Rows swapped in pairs by one turn or mirror: which row each one swaps with
gele: [-23.1  29.7   6.3 -12.8  -6.6  23.8 -31.5 -17.9  -6.4  25.8  18.5  27.5
   6.5   3.5  21.0  13.7  -4.4  18.4   2.3]
Geliz: [-36.3 -28.0   5.0   8.9  22.1  -3.9  10.3 -15.3  52.8  -5.2  -9.5 -13.4
   5.1   5.1 -18.6  14.4  -3.9  -0.2 -26.0]
muku: [-25.9 -16.2 -23.9   7.1   9.2   4.6 -22.9  -4.7  32.3   0.6 -10.4 -21.6
  13.7  -5.8 -36.7  29.4  23.3   9.5 -32.1]
Gemo: [ -5.4  -1.2 -28.6  19.9 -22.5 -19.9   0.7 -24.3 -14.5 -11.8   7.7 -17.2
  19.3 -34.8 -25.0  22.5  -0.2 -28.6 -12.9]
velu: [-29.3  -3.2  -7.0   8.3 -31.5 -34.6   8.4 -16.5  -3.2 -30.6  11.4 -22.1
  18.2 -39.4 -23.1   5.1   9.6  -4.8  -8.2]
nal: [-25.6  16.2  26.5  18.2  -9.7  21.3  39.1 -30.6  28.6 -15.0 -11.9 -12.3
  -1.0  -9.3 -15.9  -3.9   1.1  16.9  28.5]
puf: [ 16.4  11.8  20.7 -27.4  -9.9  33.2   0.6   0.5 -11.7 -15.7   9.6  11.3
 -43.0  -7.6  -1.3 -39.5   3.3   3.4   8.9]
ribiv: [ 14.5  -9.3  10.7 -35.2 -10.5  40.1   7.3  14.0 -15.9  -2.5   2.7  -9.7
 -25.9   0.2 -16.6 -23.4   5.7  -4.2  40.5]
pev: [-19.4 -13.7  -4.2   4.9  18.7  13.8   3.6  -6.8  48.5 -33.0  13.6  -0.6
  -5.1   0.8 -14.3  22.3  23.9  -3.1 -38.0]
meb: [ -7.5   2.6   9.4  16.7 -29.1 -20.2  26.4   7.1   0.8 -16.9  10.0  -3.5
  34.2 -42.3 -23.8  28.8   2.1 -16.9 -13.8]
buv: [-21.3 -20.9  -6.3   5.6   2.2 -20.4   0.6 -22.0  34.2 -13.6  -2.7 -32.3
  -6.1  -6.9 -41.3  28.5  14.6   1.0 -32.6]
Tet: [-23.7  28.0  -9.9 -16.6  10.5 -11.6  16.6  10.4  -6.3  15.9 -22.1 -22.4
 -23.0 -23.1  12.0 -26.2  25.8 -22.1  -8.5]
luniz: [ -6.1 -10.4 -22.7 -14.2  26.4 -18.0   3.5 -17.8  44.8  -2.9   3.8 -11.3
  13.4   4.3 -11.6  25.7  -8.5   8.3 -36.2]
peguf: [-28.2  28.1  27.0 -20.4  11.3  28.1  -7.2 -12.5  -7.5  28.0 -13.1  31.6
  -6.2  12.1  -0.4  -2.3  -7.5  38.7   1.7]
rik: [ 38.8   8.9  29.9   5.7   4.2   9.6  -6.7  -2.1  10.1 -24.4 -22.1  30.2
   1.5  35.6 -30.8   3.5 -15.5   3.0 -10.0]
zos: [-27.8  34.0 -13.0  -8.6  10.6 -11.8  -8.0  11.2   5.7   0.2 -11.9 -11.5
 -25.6 -38.1  20.1 -20.5  19.3 -11.5 -17.3]
Rure: [-35.2 -16.1  -5.4  -1.7  18.0  -2.0 -12.2 -10.9  34.2  -4.6   1.0 -30.0
  22.8  -3.7  -1.5  15.0  19.8  17.4 -37.4]
suta: [ 21.9  17.3   8.1 -31.8 -16.5  28.7  34.2   9.4 -14.8  -9.9   2.6  -7.4
 -30.0   2.4 -12.9 -26.9   4.8  -8.7  20.0]
zudu: [-33.0  10.9 -14.2 -22.8  -2.6  -2.1  13.7  14.3  12.9  23.5 -12.5 -27.4
  -2.7 -20.0   6.0 -23.7  33.8 -16.4   8.9]
Feze: [ 22.3 -28.4  43.4  19.4 -15.3   0.9 -34.8  -7.1   5.0 -18.9 -25.2   1.5
   4.9  26.6 -23.4  -4.7 -17.6  12.9   4.4]
sipe: [ 17.0   2.4  19.9 -16.7 -19.9  28.9   5.6  11.4 -28.0  -0.1  -0.4  -2.8
 -34.4   4.7   2.1 -43.5   5.5  -9.8  26.3]
beg: [-29.3 -19.0 -10.6  14.7  18.2 -14.3  -7.6  -2.9  32.8  -8.9  -9.6 -23.6
  10.0   5.2 -13.9  24.9   6.4 -12.2 -50.6]
mup: [ 25.9 -22.3  15.3  -0.2   4.5 -20.0  12.0 -23.2 -39.2  -1.4 -25.4  14.5
 -15.2   2.5 -16.2  10.8 -38.3  27.7 -10.1]
Luv: [ 32.8 -16.1  -4.3 -13.1  10.7 -15.3  17.6 -19.9 -46.9  -3.5 -27.9  30.6
 -17.3  10.9  -7.4   7.9 -18.7  10.2   9.4]
bug: [-26.2  24.0 -22.9 -15.3  21.2  -7.9  19.2   7.0  13.3  11.4 -11.7 -21.7
 -20.0 -32.7   9.8 -23.4  23.9 -18.0  -6.8]
kun: [-14.4  -3.2  -4.8  -2.0 -26.9 -27.1  -1.7  -8.2  -8.8 -25.1   2.4 -35.9
   9.2 -35.8 -13.9  33.1   8.0 -17.4 -13.2]
ponu: [-43.9  27.6  14.1   6.3  -6.2  23.5  10.1 -18.8  28.2 -28.7  14.4  -0.1
  20.9  -8.4 -15.4  -7.6  19.7  -3.8  23.0]
Pir: [ 12.9 -20.9  35.3   4.0  -1.6  18.8 -33.8  -3.6  14.6  -9.2   2.4  34.3
   3.2  35.6 -13.8   4.6 -24.5  -6.9 -13.0]
Rosuz: [-38.9  26.9  22.3  19.5  -5.1  19.0  14.8 -29.3  27.2 -37.6   4.7  -9.8
   3.1 -19.4 -14.5 -18.6   2.9  18.5  14.9]
fup: [-27.1  19.4 -15.5  -9.7  -5.0   1.1 -17.3   2.9 -11.0  18.9 -10.3 -16.6
 -22.9 -30.9  10.5 -27.2  32.9  -6.0 -10.4]
fipu: [ 33.8  -6.6  39.0   7.9   6.7  20.1  -6.3  -7.4   3.4 -27.2 -20.0  22.8
  18.3  43.7  -7.4  -6.1  -8.9  13.9  -2.7]
nak: [ 35.3  -5.6  15.7   0.0  -2.2 -13.3 -26.1 -12.8 -10.6  -6.1 -16.8  35.2
   3.0  43.0 -21.8   7.4 -13.4  -7.5  -4.2]
dib: [ 16.5 -27.1  42.7   1.3  -2.0  15.3 -14.6  14.4   1.4   4.8 -37.3  26.6
   9.6  44.1  -9.6  14.4  11.6  -1.8  -6.9]
suzup: [-25.9  19.3  14.2 -28.8   2.7  20.9  -7.0  -7.7  -7.8  33.8   4.4  23.9
  19.5  24.2   2.8   2.8 -12.5  27.2  16.3]
veki: [-26.7  17.9 -27.8 -19.5  11.9   0.8  12.7  11.7   4.2  10.1   5.5 -28.9
 -29.7 -30.1  12.3 -20.4  23.0 -12.8  -9.7]
fuvu: [ 30.6 -15.8   4.8   2.5  -8.3   1.1  19.4 -21.9 -41.5   9.0 -27.6  14.8
 -14.7  -1.6 -30.9  14.7 -30.9  11.7 -10.5]
bevuf: [ 21.6   4.1  27.5 -25.2 -22.0  38.5 -10.5  12.9 -25.5  -6.4   6.4  -1.7
 -30.5  -3.4 -15.9 -33.8   0.8  -3.0  21.4]
Tila: [ 13.3  -0.1   6.3 -30.9 -12.6  40.0  -1.1   1.6 -33.0 -13.6  18.2  -9.9
 -30.7  -7.8 -13.3 -29.2  15.0  -4.5  21.3]
Lek: [ 19.1 -11.5   1.9 -23.7  -1.6 -20.6  13.5 -14.5 -43.4   6.7 -15.6  34.4
  -4.6   9.5 -12.7   0.6 -25.2  25.1   1.6]
bezo: [ -7.3 -14.1 -19.1  15.9 -12.8 -35.0   0.9 -10.4  -2.4 -21.7  15.0 -23.1
  29.9 -25.3 -14.3  22.9  -0.8 -22.4  -1.1]
gilo: [  9.2 -27.4  -5.6   3.0   4.9  -1.1  13.8 -15.4 -33.4   9.1 -12.7  48.2
  -5.5 -18.0 -20.9  10.2 -12.9  35.0  -2.5]
gote: [ 31.6 -32.9  29.9   9.5   4.6  19.0 -14.4  -4.5  -5.6 -20.6 -10.7  21.8
  -5.2  39.8 -23.6   3.6 -19.8  -1.9  -8.0]

Feze swaps with luniz
nal swaps with gele
suta swaps with fup
gilo swaps with meb
nak swaps with buv
ponu swaps with peguf

